One vector is turned by the same rotation once a step. Each row is the vector after some number of steps, and that number follows the row.
The counts run from 0 to 678.
[ 91 122  93 138 127 155 111 122 163 159  97 151 165 145 189 107 124 124
 104 126 118 162  95 126 163 129 164 136 111 125 158 142  86 116 142 104
 121 156 118 106 132 107 119 139 175  71 141 150 141  71 176 144 130 124]  615
[ 74 107  94 135 127 106 129 121 135 163 106 162 148 137 176  77 117 137
  86 134 150 175 117 157 159 117 147 139 135 144 155 148 114 121 145  79
 131 165 126 116 123 122 123 138 159  72 153 141 127  60 170 147 122 138]  584
[ 98 103 102 150 111 120 128 118 111 158  95 135 125 145 167  80 138 156
 116 145 133 167  94 162 138  64 129 144 139 155 153 149 102  98 145  70
 136 163 125 111 151 115 142 124 132  85 147 131 119  61 131 148 120 128]  177
[ 90 107  85 138 136 134 115 137 152 144  87 134 164 135 184  98 143 123
 113 144 125 180 108 129 152 100 154 152 102 131 168 121  95 113 159  87
 138 147  92 101 154 101 127 111 151  66 125 143 116 103 175 141 122 142]  226
[116 130 105 135 117 142 132 141 157 161  97 125 146 151 186 101 140 137
 105 141 108 172  81 131 125  85 149 145 114 131 167 133  70 124 147 107
 105 156 104  97 126 100 126 129 168  89 153 144 136  62 157 146 126 112]  373
[ 89 104  84 156 136 155 102 116 131 131 107 134 162 141 180 114 132 128
 111 144 123 163  86 131 173  86 145 151 105 125 133 134  93 104 151  88
 139 157 127 122 152 104 157 127 138  51 121 138 126  74 164 137 133 109]  388
[ 97 117  97 160 119 157 126 104 138 150  82 137 165 148 182 103 124 118
 104 138 132 156  90 136 155 107 150 150 107 114 117 124  99 109 170  89
 125 153 132 116 136 138 158 114 144  56 120 131 145  63 155 136 146 112]  528
[101 110  98 142 124 129 104 132 135 145 117 143 145 137 180 104 140 149
 110 148 119 177  90 144 151  70 141 145 122 135 165 146  72 106 120  95
 125 171 116 118 148  93 138 140 153  72 155 147 122  73 159 142 116 110]  3
[ 98 118 104 146 117 155 129 105 125 145 100 142 134 159 180 107 143 148
  88 146 118 198 108 154 135  74 149 164 114 122 143 122  86 107 149 103
 140 173 149 123 127  95 150 143 140  94 135 142 119  75 157 142 133  89]  250
[ 97 100 101 165 116 146 111 125 159 148  99 166 151 150 182  98 140 136
 110 144 119 176 114 120 148 119 147 161 122 130 137 128  91 101 147  65
 114 145 123 116 167 111 146 131 139  53 122 158 136  86 143 149 142 117]  401
[105 128 114 146 111 126 143 115 147 159  96 139 130 146 181  89 151 140
  93 150 115 200 116 143 114  81 141 168 119 118 147 103  91 120 162  96
 118 167 131 118 125 100 150 129 140  87 132 144 126  83 153 143 137  99]  499
[ 96 126  98 138 134 115 135 138 158 158  81 129 154 143 190  84 143 126
 110 138 122 172 101 126 129 100 151 156 112 130 166 115  87 122 162  94
 130 153  93  97 141 109 133  99 160  67 140 139 126  99 163 136 135 147]  605
[119 110 116 160 110 134 123 135 159 153  93 129 154 138 182  98 135 128
 118 150 126 160  94 133 127  84 139 148 109 136 143 127  77 105 167  78
 101 144  87 104 148 137 142 115 148  65 128 140 151  66 133 157 133 120]  535
[ 98 108 101 141 102 126 148 129 154 164  94 151 127 159 168  77 142 142
  77 129 124 209 130 148 123 100 154 155 122 139 158 125 107 101 170  82
 125 150 122 100 137  99 121 133 134 113 130 141 116  74 147 165 129 110]  333
[113 134 106 142 119 148 148 130 166 161  88 122 147 158 185  97 139 118
  91 127 109 177  82 123 126  94 143 151 108 128 144 120  87 123 169  99
 109 149 126 103 120  87 137 132 145  90 134 129 133  64 154 141 145 102]  128
[ 88 114  91 138 120 139 118 119 135 161  91 150 159 143 179  97 115 125
 100 134 141 151  97 156 165 124 161 131 120 134 150 147 108 102 161  89
 133 156 114 106 125 145 119 117 164  73 142 139 139  57 168 150 126 143]  449
[109 121 110 146 118 145 114 121 128 139 102 123 141 141 185 115 141 146
 107 147 121 177  82 148 136  53 149 155 105 126 161 124  69 102 149 111
 131 171 109 108 131 109 137 126 151  87 146 139 127  71 161 146 117 102]  626
[120 105 110 153 103 141 129 139 154 160  89 133 141 157 175  94 139 135
 113 138 115 167  82 136 130  84 143 141 117 147 157 143  83  95 158  79
 108 138 102  89 143 113 130 126 145  93 134 137 137  48 126 168 125 111]  543
[106  94  93 148 112 132 122 145 149 156  98 133 148 148 175  92 129 130
 123 138 125 152  89 138 149  88 141 137 120 160 168 155  99 100 158  65
 120 145  92  93 165 112 129 117 151  80 139 134 123  58 131 160 118 141]  304
[ 97 100 112 150 102 130 128 120 129 149  83 141 129 149 168  85 142 152
 102 153 134 194 123 160 121  73 155 158 119 137 163 117  86  90 168  75
 138 157 102 105 145 127 122 111 131  99 123 145 120  89 144 163 119 118]  325
[ 72 121  79 125 123 138 141 111 132 161  97 154 146 153 173  83 126 141
  82 131 138 182 105 147 160 121 154 139 130 142 150 144 118 122 148  91
 139 169 154 114 128  98 132 133 148  91 147 134 115  71 169 137 134 132]  345
[111 125  97 141 132 133 111 138 139 154 106 128 155 145 185 107 133 136
 120 142 111 164  81 133 144  71 140 137 114 140 168 146  72 116 137 105
 107 158 109 105 134 105 136 132 172  71 158 136 135  62 161 140 122 124]  378
[101 115 100 150 123 101 143 131 149 166  79 134 147 142 177  67 137 127
 118 140 133 167 107 141 135 103 136 151 128 147 144 136 106 114 169  56
 122 143 100  93 153 130 135 104 141  61 140 131 126  75 135 145 135 148]  435
[ 98 109 108 162  97 156 128 109 141 163 105 162 133 166 172  93 128 148
  95 132 117 184 100 150 146 109 149 147 130 137 138 143 101 100 145  85
 117 158 152 108 137 122 142 149 135  92 141 147 134  49 135 155 140  99]  411
[ 88 100  99 157 120 112 115 113 118 157 111 154 146 131 174  95 126 148
 108 151 144 165 101 156 158  83 130 147 138 143 133 148  99  97 147  65
 126 160 128 124 138 132 149 135 138  57 139 138 133  54 145 140 127 120]  418
[ 81 120  83 135 132 133 145 113 137 157  79 132 156 148 182  89 133 114
  84 132 141 186 108 143 150 108 150 152 104 127 138 113 121 126 184  91
 148 158 133 117 123 104 136 115 140  76 132 127 117  81 183 133 138 129]  598
[ 99 129  99 135 114 172 131 124 146 156  92 146 148 163 185 105 127 129
  94 128 111 175  88 133 146 114 166 145 108 123 157 136  84 113 153 118
 126 157 133  99 125 101 121 129 168  92 152 143 139  69 169 147 132 111]  616
[ 93 112  97 137 121 109 133 133 152 176  93 155 159 143 171  82 123 132
  99 134 146 161 112 144 142 128 146 139 132 145 151 141 111 126 159  73
 114 148 101  99 127 131 117 123 162  71 142 144 139  64 159 152 132 147]  200
[111 112 113 158 123 122 124 128 140 154  92 122 158 133 179 103 130 122
 114 146 140 158  92 144 141  77 134 146 113 139 140 122  89 106 176  69
 118 147  90 107 138 144 148 114 140  50 122 131 139  60 146 152 131 128]  291
[ 97 120 101 151 113 140 139 107 155 170  96 159 147 159 179  87 127 131
  95 132 126 172  98 136 145 132 142 152 137 132 121 143 105 121 149  83
 109 150 150 107 133 126 145 135 143  68 138 143 147  54 137 146 151 111]  31
[ 95 116  98 155 129 153 102 119 126 144  98 134 162 144 185 108 132 133
 129 145 124 151  71 133 160  82 140 148 113 129 147 144  83 104 134  94
 130 159 110 109 152 118 151 122 157  53 145 143 130  72 155 129 125 127]  143
